The rows below come in pairs that one turn or mirror swaps. Which row does each named row swap with?
The rows were stretched afterwards, more along some directions than others.
tedab: [  7.7,   5.8,   4.2,  -5.7, -12.5,   3.8,  20.9,  20.2,   4.4,  12.4,
 -20.9, -12.1, -10.7,  16.1,  -7.4,  -9.8]
Kavaf: [  1.7,   8.3,   3.1, -17.9, -14.7, -14.7,  21.6,   9.4, -19.1,   2.3,
 -26.3,  -0.9, -14.4,  -5.8,   9.8, -20.0]
pogar: [  2.5,   8.0,   2.3, -14.9, -12.1, -17.0,  18.3,   7.3, -15.2,   0.5,
 -23.0,  -1.5, -13.4, -12.6,  11.8, -16.7]
bil: [  4.6, -10.2,  -2.6,   1.8,   7.8, -17.6,   6.0,  18.8,   1.6, -24.3,
  -4.7,  20.9,   0.8,  -9.7,   6.1,   6.2]
vufo: [  3.8,  -3.7,   0.0,   2.6,  13.8, -15.7,   5.0,  25.1,   5.1, -21.2,
  -7.0,  24.0,  -5.8, -15.0,  -0.9,  13.4]
bimu: [  8.4,   0.4,   5.6,  -3.2, -13.2,  -2.1,  20.1,  12.9,  -2.3,  17.6,
 -31.2,   0.9,  -7.9,  16.3, -11.9,  -7.0]
gemu: [ -4.8,   3.6,   6.5,  -3.9,  -8.6,   6.2,  13.2,  15.1,   8.6,  14.0,
 -17.4,  -9.4,  -3.7,  22.1,  -2.8,  -4.3]
Tumid: [ -4.2,  18.0,  -1.2, -12.2, -19.1, -17.2,  19.7,  16.4, -13.5,  14.4,
 -40.3,  10.5,  -6.3,   6.5,  -2.3,  -8.2]
Nebed: [  2.1,  -3.3,   3.4,  -3.0,  11.8, -17.0,   2.6,  31.2,  -6.5,  -6.2,
 -13.4,  24.9,  -7.9, -17.1,   4.4,   8.6]
Doko: [ 13.1,  -6.3,  -4.9,   0.1,   3.0, -26.7,  10.0,  25.4,  -6.7, -11.5,
 -19.3,  28.4, -14.3,  -9.4,   6.4,   9.7]
pefe: [  1.0,   0.6,   8.1,  -3.6, -15.5,  11.3,  14.6,  11.3,   5.6,  14.0,
 -13.9, -10.8,  -4.5,  13.4,   4.8, -11.3]
lezi: [  6.3,  -6.7,  -2.4,   0.1,   8.8, -12.1,   5.4,  18.0,   1.5, -19.4,
  -0.1,  22.7,  -1.8,  -7.6,   4.6,   9.3]
gubu: [  6.2,  -8.3,  -6.1,   6.5,   2.5, -23.4,   6.9,  19.8,  -4.5, -25.3,
  -4.2,  22.3,  -0.4, -16.8,   4.7,  10.3]
Seb: [  4.1,   2.3,   9.0,  -4.7, -10.0,   5.8,  21.7,  11.4,  10.6,  13.4,
 -17.0, -13.8,  -5.1,  14.5,  -3.0, -10.3]
Tup: [ -2.2,  12.8,  -0.5, -12.4, -16.0, -23.5,  21.4,  17.0, -14.8,  13.4,
 -45.0,  19.9,  -8.7,  -2.7,  -2.6,  -7.4]
nupo: [ -3.3,  16.8,  -0.6, -12.1,  -9.3, -11.3,  16.7,  10.7,  -6.6,   8.1,
 -29.9,  12.5,  -1.2,   0.9,  -0.9,  -4.6]
gevu: [  2.0,   5.9,   0.4, -17.4, -15.2, -11.2,  21.9,   0.3, -16.2,   2.0,
 -23.7,  -4.7, -10.7,  -3.6,   6.8, -17.5]
lev: [ -4.8,  15.8,   3.6,  -9.7, -10.5, -18.8,  22.2,  14.5,  -7.2,  10.0,
 -39.9,  13.3,  -6.8,  -6.5,  -1.1,  -7.5]
lor: [ -5.6,  17.4,   7.1, -13.8, -12.0, -23.4,  19.6,  24.3, -12.9,  12.9,
 -39.1,  15.9,  -8.1,  -4.9,   0.7,  -8.2]
Nume: [ -6.0,  17.5,   4.2, -13.4, -14.5, -18.9,  20.9,  22.2, -11.2,  17.0,
 -43.8,  16.7,  -9.8,  -1.9,  -3.9,  -8.7]
malov: [ -0.6,   1.7,   6.9,  -3.2, -12.0,  -3.3,  19.1,  19.3,   5.7,  14.8,
 -25.0,  -1.5, -10.1,  16.7,  -7.5,  -6.0]
dovo: [  2.1,  12.5,   0.3, -16.4, -16.1, -14.2,  20.6,  12.9, -23.2,   3.8,
 -25.9,  -4.6, -16.1,  -3.3,   9.4, -19.0]
Saru: [  6.0,  -8.3,  -3.4,  -1.1,   6.9, -20.3,   5.8,  18.0,  -1.6, -21.4,
  -4.3,  26.8,  -6.2, -14.7,  -2.7,  12.5]
vize: [  3.5,  11.2,   4.4, -17.2, -15.4, -14.9,  18.0,   8.7, -20.5,  11.7,
 -25.4,  -1.3, -15.0,  -4.8,   8.6, -17.5]
Pipu: [  0.6, -12.0,  -0.2,   3.1,   9.5,  -8.0,  -0.1,  15.7,   4.3, -25.0,
   0.0,  20.0,   2.1, -10.2,   7.3,  12.6]
sevav: [  3.9,   8.3,   2.1, -15.7, -13.0, -13.9,  18.4,   5.1, -18.4,   2.4,
 -21.6,   0.9, -13.1,  -7.7,   6.1, -17.1]
fisof: [  0.5,  -6.7,  -2.7,   1.5,  10.1, -18.8,   5.0,  26.7,  -2.7, -24.3,
  -6.7,  26.0,  -4.0,  -8.6,   2.9,  12.9]
rege: [ -0.7,   0.9,   5.2,  -1.9, -14.8,   2.3,  13.0,  15.5,   5.0,  11.8,
 -17.4,  -8.1,   0.1,  18.3,  -5.0,  -5.9]
febu: [  9.4,   6.2,  -1.4,  -4.9, -16.7,  -8.0,  18.6,  13.9,  -1.0,  25.4,
 -25.0,  -4.9, -10.2,  19.7,  -5.5,  -5.2]
nus: [ -4.1,  -9.5,  -5.3,   8.0,   2.4, -17.0,  -0.8,  16.0,  -3.1, -21.6,
  -6.2,  31.4,   3.4,  -4.9,  -0.7,  15.1]
rus: [  0.5,  10.7,  -1.8, -16.4, -21.6, -21.6,  21.8,  14.1, -25.1,   6.0,
 -31.1,  -4.4, -15.5,  -3.9,   6.6, -19.6]
litov: [ -3.0, -15.3,  -2.1,  -0.3,   5.5, -22.8,  -0.5,  15.3,   5.2, -23.3,
  -6.8,  20.5,   2.1,  -8.7,   4.9,   7.5]
ral: [  0.0,   9.6,   4.7, -16.1, -16.5, -20.8,  22.1,  16.1, -19.0,   5.6,
 -33.0,  -2.7, -18.9,  -7.8,   6.8, -21.4]
zifep: [  2.1,   4.5,   5.8,  -1.5, -14.9,  11.8,  18.1,  13.3,   5.4,  12.0,
 -18.4, -12.7,  -8.9,  18.8,   1.5,  -3.1]
rorag: [ -0.8,   3.3,   2.7,  -8.5, -12.7,   9.6,   7.0,   9.0,  10.6,  13.1,
  -9.8, -10.3,   6.2,  29.6,   0.1,  -4.3]
zel: [  7.6,   6.9,   9.7,  -8.6, -15.3,   1.1,  21.8,  21.4,   5.8,  19.4,
 -24.4,  -4.1, -11.7,  14.1,  -7.5,  -7.8]
kig: [  6.6,  -7.9,  -1.0,   7.8,   7.8, -15.7,  11.4,  19.0,   2.5, -21.8,
  -3.2,  15.9,  -7.3, -18.5,  12.3,   8.4]
bine: [ -1.0,  15.5,   4.2, -11.0,  -9.5, -13.0,  19.0,  10.2,  -5.7,   7.8,
 -32.7,  11.3,  -4.8,  -5.2,   3.6,  -5.0]
Pusul: [ -8.0,  16.4,   3.8, -12.5, -11.9, -18.4,  19.2,  14.8,  -9.1,  13.3,
 -36.3,  13.7,  -4.6,  -0.8,  -2.2,  -7.7]
rut: [  4.2,   5.0,  -2.6,   3.7, -17.3,   1.3,  20.7,  16.6,  -1.9,   8.5,
 -19.8,  -4.8,  -8.1,  23.9,  -2.5,  -0.9]

litov swaps with rorag
malov swaps with lezi
vize swaps with Tup
Kavaf swaps with Pusul
zifep swaps with gubu
fisof swaps with Seb
ral swaps with nupo

